The rows below come in pairs that one turn or mirror swaps. Which row does each named row swap with?
The rows were stretched afterwards, more along some directions than others.
z779: [-0.09  0.24 -0.04  1.79 -1.86 -0.43 -0.30  1.70  2.02 -2.03 -0.44  0.18
  1.20  0.89  1.14 -0.52 -1.19 -0.72  0.62 -0.70 -0.27 -1.00 -0.36  1.44
  0.63  0.76]
z694: [ 0.18  0.54  1.64 -0.81 -1.85  0.28  0.81 -0.40  1.21 -0.86  0.68  1.31
 -1.59 -0.11  0.03  1.56  1.13 -0.34 -2.54  1.18  0.10 -1.19  0.36  1.10
 -0.07  0.77]
z527: [ 1.02 -1.14  2.26  0.47  0.87  0.46  0.10 -2.03 -0.30 -0.29 -0.53 -0.54
 -0.97 -0.35 -0.66 -2.30 -1.03  0.19 -0.67 -1.20 -0.88 -0.04 -1.68  0.93
  0.09  0.80]
z978: [-0.26 -1.31 -1.66  1.39  1.03  0.88 -1.55  0.17  1.57 -0.12  0.36  0.38
  0.44  0.06 -0.19 -2.28  0.84 -0.82 -1.05 -2.20  0.15  2.60  0.46  0.44
  0.05 -0.84]
z384: [ 1.63 -1.91 -0.45  0.29  1.09 -0.57  0.19  0.10  1.22  0.78  1.71 -1.25
  0.54 -0.96  1.36 -0.04  0.13  1.44 -2.84  0.72  0.93 -0.15  2.41  0.12
 -0.52  0.75]
z348: [ 1.03 -3.16  0.28 -0.33  3.30 -2.71  0.94  0.70  1.45  1.84  0.10  0.39
  2.81  1.87  0.21 -1.12  1.41  0.90  0.35 -1.19 -0.37  0.79 -1.72  0.69
  0.27  1.71]
z828: [ 1.02 -2.65 -0.12  0.51  0.62 -1.52 -2.56 -1.42  1.45  0.07  0.69  0.63
 -0.45  2.93  2.27 -3.58  1.26 -1.52  0.31 -3.41 -1.41  2.08 -0.88  1.41
  0.80  1.39]
z952: [ 1.17 -0.23  0.98 -0.99  0.42 -2.47  1.65  0.07  2.62 -2.13  0.52  1.46
  1.63  1.44  0.50 -1.12 -0.86 -0.22 -1.10  0.08 -2.16 -1.51  1.41 -2.01
 -0.07  0.78]
z413: [-0.04  0.19 -2.09  1.09 -0.71 -0.34 -1.81  0.53  2.75 -2.69 -0.05 -0.67
  1.29  0.92  1.08 -3.62 -1.66 -0.93  0.74 -2.21  0.08  1.07  1.16  0.03
 -0.38 -0.88]
z89: [ 0.59 -0.92  0.68 -0.81  1.18 -0.23 -1.43  0.36  1.42  1.13  0.48 -0.18
 -1.38  0.62 -0.17 -1.04  0.59 -0.71 -2.29 -1.19  3.29  0.78  0.76  1.45
 -1.26 -0.79]
z241: [ 0.49 -1.21  2.31 -2.09  1.10 -1.70 -0.83  0.22  1.03  0.11  1.22 -0.47
 -0.21  2.34  0.52 -0.47  0.51  0.11  0.50 -1.28  1.03 -0.61  0.24  0.99
 -1.40  1.58]
z95: [ 2.99 -1.41 -0.87  1.89 -2.17 -1.54  0.51  0.12  2.51 -0.28  1.67  0.98
 -0.61  0.64  0.83 -1.31  0.10 -0.27 -1.29  0.21 -1.77 -0.43  1.52  0.53
  1.40  0.95]
z901: [-0.70 -0.14  0.62 -0.92  3.46 -2.63  0.82  0.77  1.92 -0.88 -0.56  0.99
  1.04  1.18 -0.43 -3.53 -0.41  1.19  1.60 -4.12 -0.48  0.31 -0.93  0.75
 -2.44  0.50]
z504: [ 0.36 -0.78 -1.02  0.20  0.29 -3.05  1.70  1.54  2.48  0.17  1.79  0.14
 -0.17  1.66  1.00 -3.44  0.72  1.22  0.83 -1.99  0.95  0.24  1.60  1.92
 -0.12  0.61]
z595: [-0.08 -0.77  0.96 -0.62 -1.25 -0.28  2.06  1.36  1.11  0.83  1.40  0.56
 -1.12  0.78 -0.41  2.23  2.12  0.03 -0.96  1.26 -0.46 -1.56  1.26  0.21
 -0.07  2.91]
z269: [ 0.25  0.56 -0.51  0.95  0.07 -2.78  1.34  0.38  1.27  0.24  2.41  0.82
 -0.13  0.00 -0.18 -0.35  0.53  0.64 -0.69 -0.54  1.87 -1.42 -0.32  1.50
  0.33  0.22]
z528: [-0.37 -1.01 -2.50  1.16 -0.64  1.44 -0.85  0.34  2.52 -1.14 -0.34  0.45
  0.64  0.58  0.51 -1.97  0.44 -1.26 -1.07 -1.40 -1.92  1.83  0.28  1.77
  0.39  0.32]
z846: [-1.05 -0.70  1.82  1.07  2.91 -0.63 -2.65  0.21  0.83  0.35 -0.27  0.19
 -0.33  1.49  0.32 -1.72  0.34  0.43  0.58 -3.83  0.19  0.39 -2.27  1.17
 -1.64  1.36]
z988: [-0.20  0.59  1.16 -1.31  3.35  0.22 -0.84  0.35  1.33 -2.05  0.22 -0.97
  1.49 -0.27 -1.83 -0.97 -1.07  0.03 -1.53 -0.76 -1.32  0.66  0.23 -1.29
 -2.99  0.07]
z233: [ 0.09 -0.97  0.33 -2.18  3.00 -3.06  0.37  0.44  1.30  0.45 -0.70  0.73
  0.51  1.22 -0.56 -0.10  1.19  0.07 -0.74 -2.62  0.06  0.23  0.57  0.52
 -2.61  0.51]
z442: [-0.65 -3.01  0.23 -0.48  0.35 -0.26 -3.31 -0.92  0.67  0.64 -0.51  0.74
  0.31  2.09  1.69 -0.59  1.66 -0.90  0.61 -1.99 -0.15  0.90 -2.32  3.12
  0.39  1.30]
z327: [ 1.15 -1.62 -0.37  1.45 -0.62  0.31 -1.60 -0.03  2.25 -0.45  0.99 -0.32
  1.12  1.67  1.20 -0.07  0.50  0.24 -1.05  0.14  0.09 -0.09  0.65 -0.82
  0.91  1.93]
z994: [-0.62  1.11  1.39 -1.69 -0.73 -0.18 -0.56  0.16  0.24 -0.76 -0.03  2.75
 -0.03 -0.08 -0.05  0.03  0.77 -1.15  0.17 -0.15 -1.30 -1.17 -0.93  1.73
  0.21 -0.52]
z541: [-0.01 -0.61 -0.62  1.20  0.00 -0.77 -0.23  0.39  2.64 -3.35  0.27 -0.39
  1.96  0.63  0.67 -2.99 -2.18 -0.17  0.75 -1.02  0.08  0.32 -0.07 -0.69
  0.32  0.11]
z721: [-0.13  0.19 -1.60  0.67  2.51 -0.30 -0.49  0.54  0.70 -1.41  0.11 -0.75
  1.30 -0.79 -3.21 -1.79  0.28 -0.16 -1.02 -2.18 -1.60  1.50 -0.30  1.02
 -2.08 -0.30]
z56: [ 0.53 -1.48  1.47 -2.16 -0.59 -0.45 -1.17 -1.20  1.50  0.01  1.17 -0.37
 -0.53  3.01  1.49  0.60 -0.01 -1.43 -1.30 -0.67  0.96 -0.09  0.89  0.24
  0.21  0.87]
z709: [ 2.29 -2.65  0.18  1.64 -0.63  0.26 -1.47 -0.59  1.23  0.38  0.66 -0.63
  1.67  2.56  1.08 -0.61  0.11 -1.78 -2.05  0.66  0.42  2.32 -1.18  1.33
  2.69  0.45]
z878: [-1.19  1.53  0.19 -0.67 -1.85  0.29 -1.09 -0.25  0.70 -2.12 -0.29  1.65
 -1.46 -0.56  0.07 -1.09  1.39 -0.61 -0.22 -1.10 -0.60 -1.41 -0.87  1.29
 -1.05 -0.28]
z34: [ 0.56 -0.51 -1.40 -0.30  1.71 -2.16  1.17  2.10  2.75 -1.50  1.02  0.10
  3.31  1.06 -0.60 -0.69  0.43  0.00  0.25 -1.86  0.32  1.20  1.43 -1.29
 -1.46  0.97]
z904: [ 1.43 -0.57  0.79  0.69  0.98 -2.14  0.04 -0.31  0.02 -1.16  0.21 -1.18
 -0.40  0.04  0.00 -1.81  0.84  0.85 -0.30 -1.67  0.46 -0.14 -1.82  0.54
 -1.36  1.83]
z316: [ 0.90 -0.39  0.98 -0.94 -1.69 -0.93  0.29  0.45  1.81 -1.53 -0.21  1.74
  1.85  1.24  1.28 -0.73 -0.74 -0.21  0.20  0.97 -1.95 -1.47 -0.17  2.12
  1.01  0.79]
z340: [-0.67  0.81 -0.96 -0.29 -0.89 -2.44  0.10  1.31  2.85 -3.05  0.44  1.24
  0.40  0.54 -0.15 -2.45 -0.72 -0.15  1.00 -2.51 -1.85 -0.20  1.47  0.05
 -1.87  0.81]
z906: [-0.54 -0.85  0.27 -0.19  0.84 -0.04  0.12  0.57  0.59  0.36  1.31  1.37
  0.43 -1.19 -1.49  0.23  1.75 -0.59 -0.91  0.60 -0.21 -1.58  0.17 -1.47
 -0.80  1.96]
z948: [ 0.32 -0.11 -2.70  0.51  0.06 -2.40 -0.62  0.62  2.39 -1.45  1.52 -0.12
  0.50 -0.03  0.47 -1.62 -0.07  0.30 -0.77 -2.32 -1.05  0.82  3.00 -0.67
 -1.67  0.88]
z167: [-1.22 -1.95 -0.01 -1.54  1.23  1.28 -1.10 -1.38  1.24 -0.32 -0.65  1.35
  0.59  0.40  0.40  0.68  0.95 -2.34 -1.34 -1.06 -0.97  0.34 -1.34 -0.23
 -0.83  1.96]
z498: [-0.55  0.69 -1.57  1.42 -0.93 -0.77 -0.81  0.45  0.55 -0.39 -0.14  1.31
  1.03 -0.61  0.69 -2.88  1.13 -0.42 -0.49 -1.05 -0.60 -0.61 -0.69  2.98
  0.46 -0.05]
z250: [ 0.81 -1.42  1.42  0.85  4.40 -1.90  0.02 -0.13  1.40 -0.20  0.62 -0.05
  0.82  0.73 -1.33 -3.48  0.87  0.73 -0.42 -2.11 -1.31  1.72 -1.57  0.14
 -1.67  1.61]
z727: [-0.35 -0.26  0.68 -0.94  0.87 -0.17  0.52  0.12  2.52 -1.53 -0.93  1.82
  2.00  0.07 -1.54 -1.01 -1.54 -0.34 -0.85  0.09 -1.67  0.45 -0.65 -0.59
 -0.09 -0.87]
z668: [-0.94 -1.43 -0.25 -0.32  1.12  0.31 -2.30 -0.31  1.85  0.40 -1.26 -0.25
 -0.55  2.23 -0.35  0.34  1.01 -0.74 -0.47 -3.33  1.70  1.82 -0.91  0.76
 -1.45  0.76]
z747: [-0.65 -0.37  1.35 -0.68  0.74 -1.06 -0.38 -2.25 -0.52 -0.87 -0.10  1.16
 -1.27  0.51  0.19 -2.40  1.29 -0.78 -0.84 -2.28 -1.69 -0.18 -2.78  1.39
 -0.33  1.27]
z42: [-0.01 -0.07 -1.15  1.60 -0.13 -0.54 -0.35  0.00  0.29  0.95  0.33  0.31
  0.13  0.35 -0.59  0.27  0.83  0.06 -1.37 -1.42  1.71 -0.05 -1.18  3.61
 -0.21 -0.79]
z859: [ 0.76 -0.07  1.17 -1.04 -2.46  0.16 -0.26 -0.27  2.05 -1.24  0.76  0.63
 -1.07  0.30  0.04 -1.07 -1.44 -0.13 -1.70  1.50 -0.31  0.00  1.69  2.18
  0.66 -0.53]
z680: [-1.13  2.12  1.57  0.20  4.20 -1.79  0.68  1.13  1.59 -0.35  1.23 -0.25
 -0.97  0.28 -3.84 -0.80 -0.24  1.30 -2.02 -2.04  1.12  0.95  0.06 -1.85
 -3.95  1.11]
z414: [ 0.10  0.24 -0.85  0.22 -0.81 -1.97  0.90 -0.36  3.12 -0.58  0.53  1.53
  0.26  2.90  0.94 -0.64 -0.34 -0.99 -1.34 -1.83 -0.71  0.10 -0.17  1.10
  0.41 -0.73]
z517: [ 0.09 -2.03  1.54 -1.00  1.65 -2.01  0.87  0.29  2.44  0.60  1.13  0.97
 -0.24  1.80  1.33 -1.33 -0.02 -0.43 -0.87 -2.17  0.62  0.27  0.98 -0.63
 -0.02  2.18]
z475: [ 1.65 -1.68  0.17  1.06  2.10  0.29 -0.36 -0.43  1.91  0.36  0.97 -1.64
  1.03  3.06  0.31 -1.71 -0.12 -0.34 -1.14 -1.01  0.33  1.89 -1.04  1.18
  0.68  0.79]
z24: [ 0.08  0.09  0.40 -0.70 -1.16  0.14  1.65  1.12  2.23 -1.84 -0.20  0.83
  0.99  0.66 -0.53 -0.76  0.19 -1.60 -0.16  0.94 -0.29 -0.24  0.27  1.77
  0.44 -0.60]
z557: [ 1.27 -1.90  0.72 -0.08  2.16 -1.99  0.60 -0.41  2.17 -0.09  1.86 -0.52
  0.54  3.03  0.59 -3.13  1.63  1.19  0.43 -1.66 -1.03  2.23 -0.45  0.30
 -0.12  1.40]
z613: [ 1.10 -3.61  0.38 -0.02 -0.58  0.08 -3.79 -1.78  0.91  0.64 -0.54 -0.47
 -0.06  2.93  2.53 -1.53  0.74 -1.47  0.38 -1.98 -1.27  1.52 -1.57  2.23
  0.98  1.80]
z313: [-0.27 -1.32  1.38 -0.32 -0.58  0.60 -0.62 -1.26  0.17 -0.30  1.08  0.81
 -1.50 -2.86 -0.01  0.20 -0.12  0.27 -2.65  1.04  0.52 -1.08  0.01  0.64
  0.09  1.22]
z940: [-0.04 -1.45 -1.03 -0.27  1.54 -3.18  1.72  0.99  2.36 -1.00 -0.14  0.54
  2.12  3.67  0.70 -1.61  1.54 -1.28  1.62 -3.66 -3.36  0.52 -1.89  0.50
 -0.69  2.31]
z119: [ 1.62 -3.33  0.35 -0.33  0.47  1.17 -1.07 -1.29  0.52  0.15  1.56 -0.39
  1.45  1.08 -0.25  0.65  1.22 -0.81 -1.31  0.89 -1.18  0.98 -0.47  0.99
  0.85  2.46]
z35: [ 1.05 -0.07  0.96  0.73  2.71 -3.07  0.91  0.63  0.57 -1.75  0.05  0.31
  1.64 -0.62 -0.47 -3.03 -0.95  0.47  0.00 -1.93 -1.02  0.74 -1.53 -0.77
 -0.99  1.55]
z369: [ 0.07  1.65  0.96 -1.00 -0.72 -0.65 -1.15 -1.84  0.43 -2.44  0.10  0.35
 -0.14  0.18  0.70  0.01 -1.53 -1.76 -1.70  0.07 -0.99  0.72 -0.92  0.98
  0.25 -1.07]
z279: [ 0.33 -1.70  2.20 -2.02  1.89 -0.17 -1.75 -0.88  1.55  0.24  0.44  1.44
  1.13  2.72 -0.77  0.93  1.06 -0.97 -0.82 -1.61 -1.17  1.37 -1.14 -0.26
 -0.94  1.41]
z51: [ 0.24 -2.16  0.76  2.06  0.07  0.80 -0.36 -1.23  0.53 -0.40  0.83  0.43
  0.36 -0.47  1.30 -2.21 -0.03  0.33 -2.05 -0.55 -0.42 -0.70 -1.15  0.20
  1.11  1.61]
z524: [ 1.33  0.26 -1.18  0.10 -2.40  0.54 -1.40  0.42  1.93 -2.67  0.59 -0.71
  0.57 -0.26  0.99 -1.59 -1.70 -1.77 -1.11  0.80  0.98  0.93  2.78  1.11
  0.73 -1.55]
z231: [ 1.97 -1.51 -0.67 -0.79  1.44 -1.54  0.75  1.14  1.70  1.83  1.64 -0.25
  0.60 -0.37 -0.80  0.15  1.36  1.46 -1.92 -0.14  1.70  0.92  2.79 -0.22
 -1.55  0.07]
z740: [-1.53 -0.68 -1.51 -0.15  2.65 -0.34 -0.41  0.07  2.26 -1.69  0.49  0.53
  1.81  1.57 -1.39 -2.74  0.54 -1.35 -0.08 -3.56  0.23  2.27 -1.01 -0.11
 -1.55  0.55]
z331: [ 1.43  1.53 -0.27 -0.19 -0.86 -1.48  0.23  1.23  2.43  0.00  2.21  1.20
  0.20 -0.27 -0.90  1.65 -1.06  0.41 -2.00  1.34  0.37 -0.71  3.68  1.15
 -0.16 -0.71]
z33: [ 1.50 -1.17 -1.89  0.53  0.60 -0.20 -1.32 -0.94  2.02 -1.58  0.60 -0.21
  1.51 -0.95  1.93 -2.12 -0.98  0.61 -1.46 -0.16  0.58  0.70  1.80 -0.38
  0.21  0.29]
z214: [-0.16  0.04 -1.53  0.49  0.67 -2.11  0.41 -0.13  0.70 -1.95  1.56  0.06
  0.95 -1.03  2.77 -2.72  0.68 -0.02 -0.06 -1.41 -1.34  0.03  0.81 -0.58
  0.15  1.01]
z594: [-0.33  0.79 -1.29 -1.28 -2.40  0.26  0.68  1.37  2.95 -2.93 -0.11 -0.04
  1.13  0.57 -0.13 -1.13 -0.25 -1.03 -0.87  0.97  0.54  1.83  1.78  1.87
 -0.11 -1.65]
z366: [ 1.58 -0.93  0.80 -0.87 -0.90 -1.44  0.62 -0.32  2.94  0.30  0.84  1.92
  0.55  2.62 -0.20 -0.29  0.20 -0.83 -1.91 -0.18 -0.62  0.73  0.31 -0.43
  0.60  0.09]
z102: [-0.04 -1.13  1.83 -0.49  1.84 -1.42 -0.20 -0.55  0.91 -0.98  0.91  0.94
  1.08  1.41 -0.38 -1.28  0.35 -1.98 -1.15 -0.73 -1.63  0.20 -2.99  1.56
  1.12  0.89]
z757: [-0.23 -0.29 -1.05  0.37  2.29 -1.46  1.80  1.37  1.16 -2.17  1.16 -0.34
  1.18 -2.56 -1.54 -1.98 -0.22 -0.13 -0.37 -1.15 -1.12  0.07  0.55  0.29
 -0.82  0.13]
z80: [-0.10 -3.11  0.79 -0.27  1.39 -0.03  0.20 -0.69  0.83 -0.60 -0.07 -0.20
  1.49  2.78  0.30 -2.41  1.51 -1.93 -0.29 -2.05 -1.94  0.63 -2.78  0.54
  1.06  2.42]
z704: [ 0.42 -1.54  2.22 -0.17  3.78 -1.35 -0.58 -1.11 -0.09  0.98 -0.01  0.09
 -0.45  0.06 -3.56  0.22  0.40 -0.51 -1.46 -1.62  0.01  0.94 -2.62 -1.34
 -2.43  2.38]
z764: [ 0.48  1.38  0.01  0.85  2.16 -2.62  2.03  1.14  1.58 -0.47  1.94 -0.16
 -0.47 -0.27 -0.93 -0.90  1.24  1.82 -1.49 -1.46  1.88 -0.37  0.92 -0.09
 -2.16  0.68]
z403: [ 0.43  1.50 -1.04  0.34 -0.78 -0.84  1.19  0.05 -0.23 -2.39  0.96 -0.37
  0.27 -2.60 -0.40 -1.60 -0.04  0.36 -1.30  0.64 -0.06 -1.28  1.00  0.98
 -0.53 -0.20]
z246: [ 0.75 -1.93 -0.48 -1.15 -1.55 -0.11 -1.82 -2.41  2.00 -0.15 -0.68  1.82
  0.10  3.13  2.83 -0.15  0.55 -1.95 -0.40 -1.24 -0.41  0.56 -1.29  2.27
  2.05  0.36]
z883: [ 1.60 -0.76 -0.35  1.02  3.77 -1.43  0.06 -0.96  1.40 -0.18  1.82 -0.33
  1.99  0.51 -1.03 -0.19 -0.25  0.28 -1.27 -0.61 -0.96  0.26 -0.65 -1.72
 -1.30  2.05]

z901 is swapped with z316
z241 is swapped with z340
z475 is swapped with z528
z846 is swapped with z779
z709 is swapped with z978
z33 is swapped with z246
z403 is swapped with z747
z24 is swapped with z250
z119 is swapped with z740
z231 is swapped with z366
z595 is swapped with z680
z269 is swapped with z313
z89 is swapped with z95
z498 is swapped with z527
z413 is swapped with z613
z442 is swapped with z541
z414 is swapped with z384

